Here are some rows, each followed by its group. Rows of different groups can look alike.
array([ -9, -14,  -5,  22,  27, -13,  42,  14, -16,  20, -25,   7,  19,  27,
       -26,   9,  10,  31, -33,  10,  -6, -32, -15, -24,  -1,  11,  19, -21,
        28, -12, -22,  27]) cf
array([-18, -31,  -7,  15, -36,   3,  -5,  -2,  19,   1,  -5,  25, -20,   4,
        26,  -9,  15,  19,  13,  36,  34,  36, -23,   5,   0,   8, -33,  40,
       -25,  -7, -12, -19]) zp
array([  6, -19, -28, -52,  -7,   3,   0,   4,   0,  17,  18,  20,  23,   7,
        16, -10,   4, -19,   3,  23,   5, -16,  14,  40,  39,  11,  -7,  26,
       -24,  -8, -23,  20]) zp
array([ -3, -23,   6, -25, -17,  49,   9, -13, -15, -19,  10, -10,  -5,  18,
        27,  20, -19, -16, -24, -27,   6,   9, -11,  22, -49,   8,  12,  -8,
        32, -36,  -6,  13]) lb
array([ 35,  13,  31,  16,  -1,   3, -13,  18,   6,  -3,   4, -22,  31,  -7,
       -18,  37,  20, -45,  18,   8, -29,  -9,  36,   5,  40, -39,  -8,   9,
        19,  -8,  -2,   1]) mh
array([ 14,  20,  14, -29,  -6, -32, -33, -25,   6,   3,  26,   3,   3,  29,
        41, -25, -40, -22, -26,   0,  -1,  18, -23,   6,   3,  25,  15,   0,
        14, -27,  -3,   0]) mb
array([  3,  -7,  -3, -37, -15,  -6, -10,  -8,  28,   1,  19, -26, -36,   3,
        32, -50,   4, -28,  -6, -25, -16,   4, -33,  39, -33,  32,  11, -26,
        24,  -6,  35,  -4]) mb
array([-60, -41, -31,   7, -19,   8,  32,  34, -12,  32,  -4,  12,  23, -15,
         9, -20,  30,  12, -21, -16,  18,  20,  -2,  10,   8,  15,  -7, -10,
         3,  27,  -4,  29]) zg
array([ 17,  11,   7,  12,  -6, -14, -16, -32,  20, -13, -16,   2, -45,  11,
        18,  13, -31, -20,  24,  39,  11,  36, -43, -13, -29,  21,   8,  15,
       -10, -33,   3, -27]) fp
array([ 12,  29,  33, -14,  48, -33, -24,  41, -17, -24, -23,   6,  24, -22,
         4,  10,  -6,  50,  -2, -33, -15,  16,  42, -13,  13, -56,   4,  -7,
       -43,  -8,  18,   5]) zp
array([  9,  34, -26, -17,   8, -31, -20, -32,  22,   8,  55,  36,  -5,  -2,
         5,  -5, -37, -19, -20, -11,  15,  10,  28, -18,  42,  16, -11,  10,
        -4,   4, -15,   8]) zg
array([ -7,  -5,  -6, -19,  15,  50,  36,  -5,  15,   6,   5, -40, -35,   4,
       -12,  68, -23, -46,  11, -21,  -7,  -3,  10,  18, -44, -18,   4,   1,
        23, -11,  27,  -7]) fp
array([ -1, -10,   9,  30, -20, -10, -10, -39,   6, -13,  -5,  28, -25,  -5,
        27, -13,   7,  33,  29,  32,  15,  15, -34, -16,  -8,  21,   0,  -6,
       -21,  -9, -29, -38]) ml
array([-10, -21,  -5, -39, -14,  35,  20, -11,  24,  -9,   5, -10, -13,  11,
         3,  42, -27, -39,  -2, -10,   0,  36,  10,  38, -51,  27,   9,  25,
        25, -31,   7,   3]) mb
array([-20,  23, -17,   7, -26, -22, -11, -14,  30,  23,  25,  32,  16,  41,
        -5, -19, -23, -30, -22,  11,  17,  11,  -2,   3,  28,  31,   4,  33,
        -1,  11, -10,   2]) zg
array([-16, -10, -58, -15,  23,  -5,  20, -23,  31,  -6,  44,   6, -45, -36,
        -2, -35,  -1, -25, -22, -53,  -8,   3,  40,  11, -13,  12, -10, -40,
       -29,  18,   7,   1]) cf
array([ 11,  -5, -22,  -7,  35,  22,  20, -24,  11,   0,   4, -27, -39, -53,
         1,  24, -23,  -4,  35,  -3,  35,  10,  13, -19, -53,   3,  -3, -17,
       -36,  12,  40, -42]) lb
array([ 27,  43,   3, -18,  34, -31,   4, -16,   7,  15,  -1, -37,  -2,  40,
        12,  11, -30, -47, -27,   1,  -5,  -8, -19, -12,  10,  25,  19,  -8,
        14,  -6,  25,   0]) fp
array([-14, -10,  26,   8, -42,  -9,  -1,   6,  26, -15,  31,  34,  22,  15,
        23,  10,   5,  -7,   7,  17, -39,  -4,  -7,  -4,  18,  24,  15,  22,
        23,   1, -13,  14]) cf
array([ -3, -34,   7,  -8, -19, -25,  10, -12,   2,  -5,  19,  21, -16,  14,
        29, -47,  19,  12, -36,  -9, -14,  27, -24,  32,  13,  34,   5, -21,
         9,  -8, -32, -11]) cf
array([ 11,  -8, -17,  10,   4,   0,  26,  17, -31,  -2, -26,  10,   6,  31,
       -42, -13,  30,  18, -49,  10,   4, -23,  -2, -24,  13,   3,  -7, -22,
        18,   4, -37,  18]) ft
array([-13, -15,   3, -25, -15, -27, -25,  -4,  20,   9,  32,  22, -26, -12,
        49, -22,  -6,  -1,   3,  -9, -22,  56, -13,  34,   6,  35,   0,   6,
        14, -32,  -2,  13]) ml
array([ -2,   0,  42,  -3,  11, -44, -35,   2,  -6, -17, -18,  29,   3,  12,
        44, -21, -24,  28,  -6,   0, -26,  45,  -9,   3,   5,  21,  29,   6,
         4, -40, -21,  13]) cf
array([-17,  -4,  -7, -13, -15, -17, -34,  -8,  12,   3,  31,  11, -29,   2,
        39, -45,  -4,  -9,   2, -22, -32,  33, -17,  42, -27,  15,  10,   9,
        39, -51,  21,   7]) lb
array([-20, -24,  -5,  -9, -23,  46,   2,  -2, -18, -13,  27,  31,  -4,  13,
         2,  18,   4, -11, -47, -22,  12,  14,  14,  25, -12, -32, -33,  21,
         1, -27, -27,  19]) ft
array([ 16,  -2, -15, -36,   8,  34,   3,  12,  -2,   6,  -7, -47,  19,   3,
       -28, -10,  21, -50,  10,  11,  -3, -46,   9,  19,  43, -44,   5, -15,
        -9,  -3,   5,   0]) mh
array([ -7,  -6, -19,  11,  10,  12,  12, -10,  26,  -5,   2,   3, -33, -60,
        -7,  36,   4,  28,  56,   6,  34,  10,  13, -18, -18, -17, -17,  -1,
       -56,  38,  13, -39]) cf
array([-15, -14, -11,  45, -28,   7,   4, -26,  12,  -8,  -7,   4, -34,  27,
        19, -29,   4,  21,  16,  19,  12,   1, -52, -29, -23,  16,   5,  -8,
       -11,  -3, -11, -20]) ml
array([ 27,   0,  27,   5, -36, -10, -16, -14,  -3, -22,  22,  10,  23,  22,
        20,  -8, -15,  -8,   2,   3, -39, -20, -28, -11, -16,   9,  33,   1,
        39, -26,  -2,   8]) lb
array([ 12,  -1,   3,  16, -23,  -5,  -7, -29,   6, -22, -32, -17, -32,  22,
        20, -21, -10,  -2,  -2,  30,  14,   8, -63, -19, -25,  16,  16,  -5,
        -8, -18,  -2, -24]) mb
array([ -2, -15, -30,  54,   5,  39,  45,  18,   4,   3, -57, -25, -10, -14,
       -38,   7,  35,  15,  31,  -4,  35, -19,  11,  -6, -24, -35,  -9,  -1,
       -35,  38,   8, -17]) ft
array([ -8,  -7, -70,   2, -11,  12,  -4,  47, -10,  10,  -7,  23,   8, -22,
       -27,  -4,   5, -18, -19, -12,  20,  52,  14,   9,  25,   8, -30,  20,
       -25,  13,  -7,  37]) ft
array([-15,  14, -12,  -6, -18, -32, -25,  -3,  13,  23,  31,  37,   5,  21,
        25,  -7, -22, -24, -23,   8,  15,  29,   1,   9,  37,  20, -14,  36,
        -6,  -5,  -8,  16]) zp
array([ -5,  19,  -1,  -4,   8,  21, -13,   2, -10,  -2,   5, -40,  11, -27,
       -74,  -2, -17, -27,  32,  34,  10,   2,  47,   0,   1, -48, -28,  12,
        -6,  25,  29, -32]) mh
array([ 21, -27,  27,  25, -25,   4,  14,   5, -16,  -1,  -5,  18,  25,  28,
        11, -12,  42,   6, -26,  -1,  -2,  -5,   4,   4,  24,   3,  -1,   0,
        24,  -9, -49,   4]) ft
array([ -7,  -3,  26,  17,  50,  -3,  11,  46, -29,  -2, -72, -25,  31,   4,
       -15,  -7,  35,  33, -21, -31,  -7, -14,  24,  -1,   6, -34,  -2,  -7,
       -24,  21,  31,   5]) ft
array([ 40,   3,  -1, -70,  13,  -7,  -2,  -8,  16,   1,   4, -20,  -5,  10,
        21,  -3, -25, -42,  19,  23,  -4, -11, -14,  28,  21,  31,  38, -11,
        -7, -29,  -4, -14]) fp
array([-16,  -8,  44, -12,  44, -46, -18,  17,  -5,  -4, -59,  15,  13,  -2,
        31,  11, -22,  53,  13, -13, -44,  28,   3,   7,  17,   7,  34,  -2,
       -14,  -4,  27,  19]) cf
array([  7,  11, -13, -13,  18, -26,  25, -15,   8,   9,  10, -11,  16,  30,
        21, -12,  -3, -11, -43,  -6,  18,  -5,   3,  -9,  32,  46,  -4, -12,
         8,  23, -23,   9]) cf
array([ 21,   9,   3, -39,  17, -35, -13, -22,  28,  16,  39,   5, -37, -23,
        45, -12, -30, -17,   5, -24,  -7,  54, -11,  31, -18,  25,  13, -29,
       -22, -34,  10, -14]) mb
array([-12, -20,   5,   7, -21, -28,   7, -15,  15,   1,  14,  24, -20,  18,
        29, -46,  19,   5, -30,  -8, -21,  29, -27,  31,   8,  38,   9, -12,
        20, -19, -24,   9]) cf
array([ -3,  27,   9,   8,  61, -36, -23,  37,   4,  -3, -24,  14,  17, -39,
         1,  30, -17,  35,  32, -33, -20,  17,  55,  -5,  21, -16,  18,  -2,
       -28,   4,  24,  10]) zg
array([  5, -15, -25,  17,  18,  23,  19, -10,  15,   0, -11,   2, -25, -34,
       -21,  16,  31,  18,  20,   0,  63,  -1,  20, -14, -13, -22, -40,   2,
       -60,  28,  -2, -41]) ft
array([ -2, -20,  14,  -5, -26,  -8, -20,   2,   3,  -6,   4, -12,  -9,  11,
        11, -32,  32, -37, -31,  11, -25,  29, -18,  36,  41,  -8, -21,  -7,
        20, -20, -21, -17]) mh
array([  9, -13, -24, -37,  25,  13,  40,   1,   1,  26,  -4, -21,  24,  -3,
        -5, -13,  30,   8,  19,   6,  -3, -64,   7,  25,  29,   5,  31, -32,
       -17,  22, -15,  -2]) cf
array([ -1,   9,   9, -17,  -3, -26,   0, -13,  11,  18,  -6, -20,  10,  39,
        32, -26, -23, -32, -20,  13,   1,  11, -26,  17,   3,  48,  13,   8,
        32, -13,   8,  -3]) mb
array([-10, -11, -14,  21, -27,  -2,   8, -22,   9, -17,   1,  39, -29,  12,
        16, -15,  10,  28,  15,  42,  15,  19, -30, -14,   5,   3, -29,  29,
       -23, -11, -32, -12]) zg
array([ 35,  20,  -5,  14,  -6,   7,  21,  24,  15, -24,  44,   2,  22, -25,
       -23,  24,   8,  -3,  11, -44, -18, -46,  44, -27,  19, -28,   0,  -1,
       -15,  40,  16,  18]) zg
array([ 46, -11,  23, -14, -32,  -7, -16, -24,   9, -35,  16,  23,  23,  13,
        35,  -3, -22,   2,  16,  13, -22,  22, -24,  -5,  -4,  12,  31,  -2,
        29, -25,  -9,  -2]) lb
array([ 28,  27,  -2, -20,  -5,  -8, -62,  -8,  18, -27,  43,  17, -40, -23,
       -19,  -7,  -5, -55, -13, -12, -26,  33,  19,  14,  29, -42,  -6,   2,
        -4, -30,   0,  -3]) mh
array([-25,  12, -17,  18,   5,  30,  26,  26, -35,  21, -22, -34,  18,  -6,
       -73, -28,   8,  16,   5,  16,  19, -19,  29, -15, -10, -39, -28,  20,
        -7,  40,  37, -14]) ft
array([ 17,   1,  -4,   2,  -3,   0,  -7, -15,  23, -13, -19, -30, -50, -10,
         0,  34, -30, -13,  49,  29,  22,  23, -33, -15, -45,   8,  -6,  12,
       -28,  -4,  46, -34]) fp
array([-28,  13,  19,  29,  -2,  12, -41,  -8, -37, -10,  11,  20,  24, -22,
       -41, -13,   2,   8, -22, -19,  19,  -5,  31,   7,  21,  -3, -25,  40,
        -7,   9, -34,  16]) ft
array([ 36,   1, -10, -47,  17,  24,  -1,   3,  19,  -3,   4, -25,  14, -20,
       -20,  11,   7, -48,  23,  18,   2, -23,  45,  32,  43, -15,  -8,  -5,
       -18,   7, -16, -17]) mh
array([ 15,  -5,  25,  16,  -6,  -2,   9, -15,  -4, -16, -29, -18, -37,  33,
        20, -14,  -2,  -2,  -7,  31,   7,  12, -61, -14, -32,  17,   7,  -1,
        -9, -19,   0, -32]) fp
array([ -7, -17, -14,  -1,   9,  58,  43,   8,  -9,  -8,  -5,   8,   4,   3,
       -21,  41,  28,  -5, -35, -38,  23,   0,  44,  26,  -4, -35, -22,   7,
         3,  -8, -30,   1]) ft
array([ -1, -37,  -9,  19, -15,  16,  11, -11,  -6,  -7,   5,  12, -22,  -4,
         8, -10,  34,  29,   1,  15,  44,  -2, -22, -18, -14, -17, -41,   4,
       -49,  18, -18, -38]) zp
array([ -5, -15, -12, -11, -15,  13, -16, -12,  -9, -17, -16,   8,  -7, -18,
         4,   4,   7,  14,   2,  13,  54,  34,   6, -26,   5, -27, -52,  12,
       -52,  11, -26, -41]) ft
array([ 25,   7,  21,  16, -33, -25, -11,  -1,  10,  -4,  26,  50,  18,   5,
        25,  14,   0,  25,   7,   9, -40,   1,  12,  -5,  24,   1,  26,  11,
        25, -20, -38,   9]) cf
array([ 30,  -6,  33,  35, -22, -20,  -3,   8, -11,  -3,  20,  27,  28,  16,
        29,   0,   0,  20, -11,  -6, -38, -15,  -8,   4,  12,   1,  23,  10,
        26, -26, -31,  25]) cf
array([-20, -18, -20, -21, -39,  54,  10,  -5,   9, -18,  25,  25, -15,  19,
        -1,  21,   3, -22, -30, -18,  17,  12,  17,  21, -11, -17, -35,  29,
         4, -12, -25,  11]) ft
array([ 44,  42,   7,  -5,  26, -11, -27,   4,  -9, -11,   6,   4,  -5, -10,
       -62,  33,  -7, -21,   2,   8, -16, -20,  35, -37,  19, -44,   0, -23,
        -1,  -4, -15,   6]) mh
array([ 20, -19,   4,  -1,  29,  24,  46,   4,  -5,  -8, -43, -66, -33,  -6,
        -5,  11,   6,  -7,   4,   4,  17,  -3, -35,  -8, -43,  -2,  -3, -19,
       -27,   9,  39, -49]) fp
array([ 24,   7, -48, -24,   7,  22, -11,  18,  38,  27,  19,   4,  11, -13,
       -19,  -5,  -2, -13,  47, -12,  -6, -54,  41,  29,  39,  -4,   2,  18,
       -29,  24,   8,   4]) zp
array([ -1, -22,  12, -45,   8, -16,  14,  -1,   6,   6,  21, -47, -30,  10,
        18, -18,  13, -29, -30, -17, -22,  22, -40,  28, -21,  25,   3, -29,
         4, -15,  51, -21]) fp
array([ 47,  22,   2,  10,  10,  11,  15,  18,  13,  -7,  22,  14,  18, -19,
       -29,  30,  30,   3,   9, -42,  -9, -39,  52, -21,  25, -48, -10,  -1,
       -14,  24,  -8,  -2]) ft
array([ 23,   1,  11,   8, -15,  -4,   6,  21,  -8,  -4,  23,  27,  37,  -4,
        -7,  31,  37,  -1, -12, -13, -22, -19,  28,  -9,  39, -33, -26,  19,
         0,  -4, -18,  19]) ft
array([  7,   1, -24, -26,   3,  -5,  -3,  11,  -7,   1,  52,  20, -21, -34,
         0, -10,  28,   4, -41, -59,  -2,   1,  18,  15,  13, -36, -34, -26,
       -47,  21,  24,  10]) zp
array([-14,  41, -39, -29,  23, -16, -15, -15,  43,  22,  51,  -1,   1, -34,
         3,  24, -31, -17,  27, -32,  13,  -1,  43, -11,  13,  -3,   2,  -4,
        -9,  38,  41,   4]) ml
array([-40,  25,  -6,   7, -17,  -3, -18,  -1, -17,   9,  31,  12,  10, -27,
       -42, -28, -39,  24,  46,  49,  -7,   8,  34, -12, -16, -20, -22,  26,
        -4,  27,  22, -24]) cf
array([-32,  25, -22,  25,  10,  27,  -5, -18,   5,   2,   3, -14,   2, -48,
       -43,  -3,  -9,  32,  42, -16,   9, -31,  31, -21,  12,  10, -19,  15,
        12,  59,   8, -13]) cf
array([-12,  19,  19,  38,  -2,   2, -30,  -7, -47,   7, -17,  22,   6, -11,
       -24, -23,  19,  27, -26,   5,  26,  -2,  12,   9,  22,  -3, -37,  25,
         2,  15, -42,  -4]) ft
array([ 33, -20,  35,   3, -29,  -6,  10,  -7,   0, -14,  18,   9,  23,  21,
        37,   2,   7,  18, -13,  -1, -19,  -8, -10,  -9,  20,  25,  29,   3,
        28, -10, -31,   7]) ml
array([ 20,   8,  20,  -7,  -1, -10, -16,   8,  21,   2,  31,   0,  37, -30,
        21,  44, -10,  -7,  58,  -7, -50,  -8,   9,   6, -11,   1,  31,   4,
        33, -15,  28,   6]) lb
array([-22,  23, -30, -19,  -8, -30, -24, -23,  29,  28,  44,  -1,  18,  17,
        25,  10, -32, -13,  -5, -16,   0, -10,   4,  -6,   5,  23,  -7,  -1,
        -1,  23,  38,  26]) ml
array([ 10,  -2, -42,  41,  26,  28,  30,  -3,   2,  -2, -19,  -2, -25, -28,
       -28,  20,  26,  16,   9,  -5,  56, -12,  10, -32,  -7, -22, -30,  -1,
       -55,  25,  -1, -21]) zp
array([  6,  -2,   2,   0,  -2, -25,   0,  -9, -11,   1, -18,   7,  -9,  39,
       -12, -17, -10,   9, -12,  31, -22, -10, -31, -21, -20,  35,  31, -20,
        37, -19, -15,  22]) lb
array([ 16, -22, -24,  25,  19,   0,  12, -26,  -2, -11, -44,  -1, -26, -18,
        18,  -1, -17,  16,  45,  22,  51,   4, -19,  -5, -42,  17,  15,  -2,
       -16,  11,  -8, -60]) lb
array([ -7,  -8, -37, -37,   8, -19, -23, -25,  36, -16,  39,  -2, -40, -31,
        34, -52,  -1, -23,  11, -35, -14,  12, -29,  25, -29,  14,  16,   9,
        -4, -19,  25,  -4]) lb
array([-27, -48, -25,  33, -21,  21,  35,  -7,  28,  10, -19,  -7, -17,   3,
       -20,  -8,  38,  29,   9,  21,  49,  -7, -23,  -3, -16, -12,  -7,   5,
       -32,  35,   8, -37]) zp
array([-10, -15, -19, -21, -16,  51,  32,  -5,   5, -29,  41,   8, -17,  -3,
        -6,  49, -13,  -5, -24, -42,   2, -14,  34,   9, -41, -14, -11,   1,
       -14,   9,  -9,  13]) cf
array([  0,   5,  -3, -15, -11, -23,   3,   4, -12,   4, -25,  -7,  -6,  40,
        -9, -11, -12,   4, -17,  35, -30,  -1, -43, -11, -14,  23,  19,  -8,
        41, -28,   3,  25]) mb
array([-24,  -2,  14,  32, -21,  13,  -6,   2, -44,   3, -14,  -6,  16,   0,
       -17, -39,  20,  26, -33,   7,  20, -16,  -3,   1,  18,   9, -35,  17,
         8,  36, -22, -11]) zp
array([ 29,  14, -16, -35,  37,  -8,   4,  17, -17,   3, -15, -29,   3,  -2,
       -25,  25, -18,  12,   1,  -1, -18, -29,   3, -37, -41,  13,  16, -39,
        30,   1,  21,  31]) lb
array([-15, -37, -10,  23, -27,   2,  19, -12,  -9, -12, -17,  13, -15,  20,
        15, -31,  20,  28, -13,  31,  28,  10, -36,  -9,  -7,   4, -17,   6,
        -8,  -3, -36, -24]) zg
Which 5 groups are nearest to each row below, nearest first, going by the distance to the centre of the group?
array([ -4, -15,  39,  -4,  46, -23,  -1,  17, -18, -16, -51, -22,  17,   9,
        39, -31,   4,  38,  -6, -14, -26,  12, -12,  -9,  -2,  30,  37, -32,
         8,  -4,   4,   0]): cf lb mb ml fp
array([ 14,   9,   8,  -7,  -9, -33, -12,  -6,   2,  -2,  10,  30, -17,  29,
         8, -11, -23,  18, -12,  14, -23,   9,  -8, -22,  -6,  41,  12, -12,
        26, -30, -39,  32]): cf ml mb lb zg
array([-37, -28, -13, -10, -20,  45,  15,  -8,  31,   7,  27,  13, -24,  -1,
        20,  42, -17, -19,  26, -10,   6,  24,  19,  31, -22,  17,  -3,   4,
        35, -26, -18,   9]): lb ml cf mb zg
Which 4 groups are nearest to each row below, nearest first, going by the distance to the group's nearest row?
array([-15, -22,  -8, -18, -39,  51,  30,   2,  -8, -22,  29,  17, -11,  19,
        15,  11,   1, -21, -40, -22,  12,   4,  -6,  10,  -4,  -9, -19,  -1,
        11, -13, -35,  21]): ft lb cf mb
array([-15, -21,  -2,  49,   2,  -7,  13, -22,  -9,   1, -25,   2, -16,  12,
        32, -25,   6,  38,  11,  17,  31,  14, -40, -13, -17,  30,   6, -17,
         6,  -8, -17, -29]): ml zg mb fp
array([ 13,  -5,  -6,   8,  15, -23,  33,  19, -36,   6, -10,  22,   7,  18,
       -18,  11,  10,  30, -34,  16, -17,  -1,   7, -24,   9,  25,  -8, -25,
        14, -10, -39,  32]): ft cf lb mb
Which 3 other groups have their centres nearest to the centre of group ft, nearest first?
zp zg cf
Group fp spreads out most along one direction. Which 3 other groups' directions of most spread are closest to that one, closest first?
zp lb ml
Which 5 groups are nearest to each row below, nearest first, going by the distance to the group's nearest row?
array([-44,  14, -37, -16, -10,  -9, -28,  12, -13,  -4,  41,  60,  -5, -42,
        16,  -4, -25,  15,  -1, -11,  -4,  25,   9, -20,   8,  -6,   7,  -4,
       -20,  11, -15,  42]): zg zp ft ml cf
Which 3 other groups have their centres nearest to the centre of group ml, nearest first?
cf zg lb
Which 3 other groups have their centres nearest to the centre of group zg, nearest first?
cf zp ml
Which 3 other groups have their centres nearest to the centre of group lb, nearest first?
mb ml cf
Which 4 groups are nearest to each row below, nearest first, going by the average distance to the group's rows?
array([-21, -20, -31,  20, -18,   9,  12, -25,  12, -17,   0,  13, -31, -18,
         2,   6,  12,  36,  29,  32,  25,   3, -26, -27, -23,  -7, -31,   7,
       -46,  23,  -5, -34]): zp ml zg ft
array([ 21, -25, -25, -52,   5,  -5,   5,  -2,   0,  10,   3, -18,   7, -14,
        16, -19, -19, -27,  20,  12, -15, -38, -10,  42, -14,  35,  50, -17,
       -11, -17,  -3,  24]): mb lb fp ml
array([-11,  -4, -30,   8,   6, -17,  10,  24, -21,  20,  -8,  25,  17,  21,
       -32,  13,  17,  12, -25,  22, -17, -13,   8, -29,  12,  -1, -17,   3,
        26,  -4, -22,  48]): ft zg cf zp
array([ 20,  35,  15, -12,  -5, -38, -18, -25,  12,   5,  12,  -2, -12,  39,
        22,  -2, -47, -40, -23,  12,   0,  19, -27,  -1,  11,  31,  18,   7,
        11, -24,   9,   2]): mb fp ml lb
array([  8,  26,  44, -14,  40, -31, -50,  14, -26, -21, -32,  -6,  -1,   6,
        28, -27, -28,  24,   6, -22, -27,  16, -20, -16, -23,  11,  48, -19,
         4, -33,  17,  -5]): mb lb fp ml
Group lb spreads out most along one direction. Which 3 other groups' directions of most spread are closest to that one, closest first?
cf ft mh
Group ml spreads out most along one direction. Which 3 other groups' directions of most spread are closest to that one, closest first?
zg zp mb
Group zp spreads out most along one direction. Which 3 other groups' directions of most spread are closest to that one, closest first?
fp zg ml
Which 3 other groups have their centres nearest to the centre of group fp, nearest first?
mb lb ml
Which 3 other groups have their centres nearest to the centre of group mb, nearest first?
lb fp ml
Which 4 groups are nearest to each row below, nearest first, going by the distance to the centre of the group?
array([-38, -14, -23,  49, -13,   7,  -2,  -4,  20,  10,   5,  29, -27, -12,
         0,   9,   6,  14,  40,  22,  27, -13, -11, -22, -28, -17, -44,  24,
       -23,  23,   2, -22]): zp zg ft ml
array([ 49,   6,  43,  13,  -2,   1, -17,  13, -17, -16,   8, -12,  36,  -3,
        -8,  23,  17, -28,  -3,   0, -24, -11,  32,   8,  37, -42,  -3,  -9,
        14, -14, -20, -13]): mh ft cf zg
Which 5 groups are nearest to each row below, nearest first, going by the average distance to the group's rows?
array([-14,  33,  -9,  -5, -19, -38, -36, -11,  29,  12,  45,  38,  -2,  17,
        33,  -6, -37, -10,  -4,   1, -11,  27,   2,   1,  26,  13,  -1,  29,
        11, -17,  -7,  21]): ml mb zg cf lb
Group cf spreads out most along one direction. Which 3 other groups' directions of most spread are closest to that one, closest first?
lb mh ft
Group ft spreads out most along one direction. Which 3 other groups' directions of most spread are closest to that one, closest first?
lb mh cf
Group mh spreads out most along one direction. Which 3 other groups' directions of most spread are closest to that one, closest first?
cf ft lb
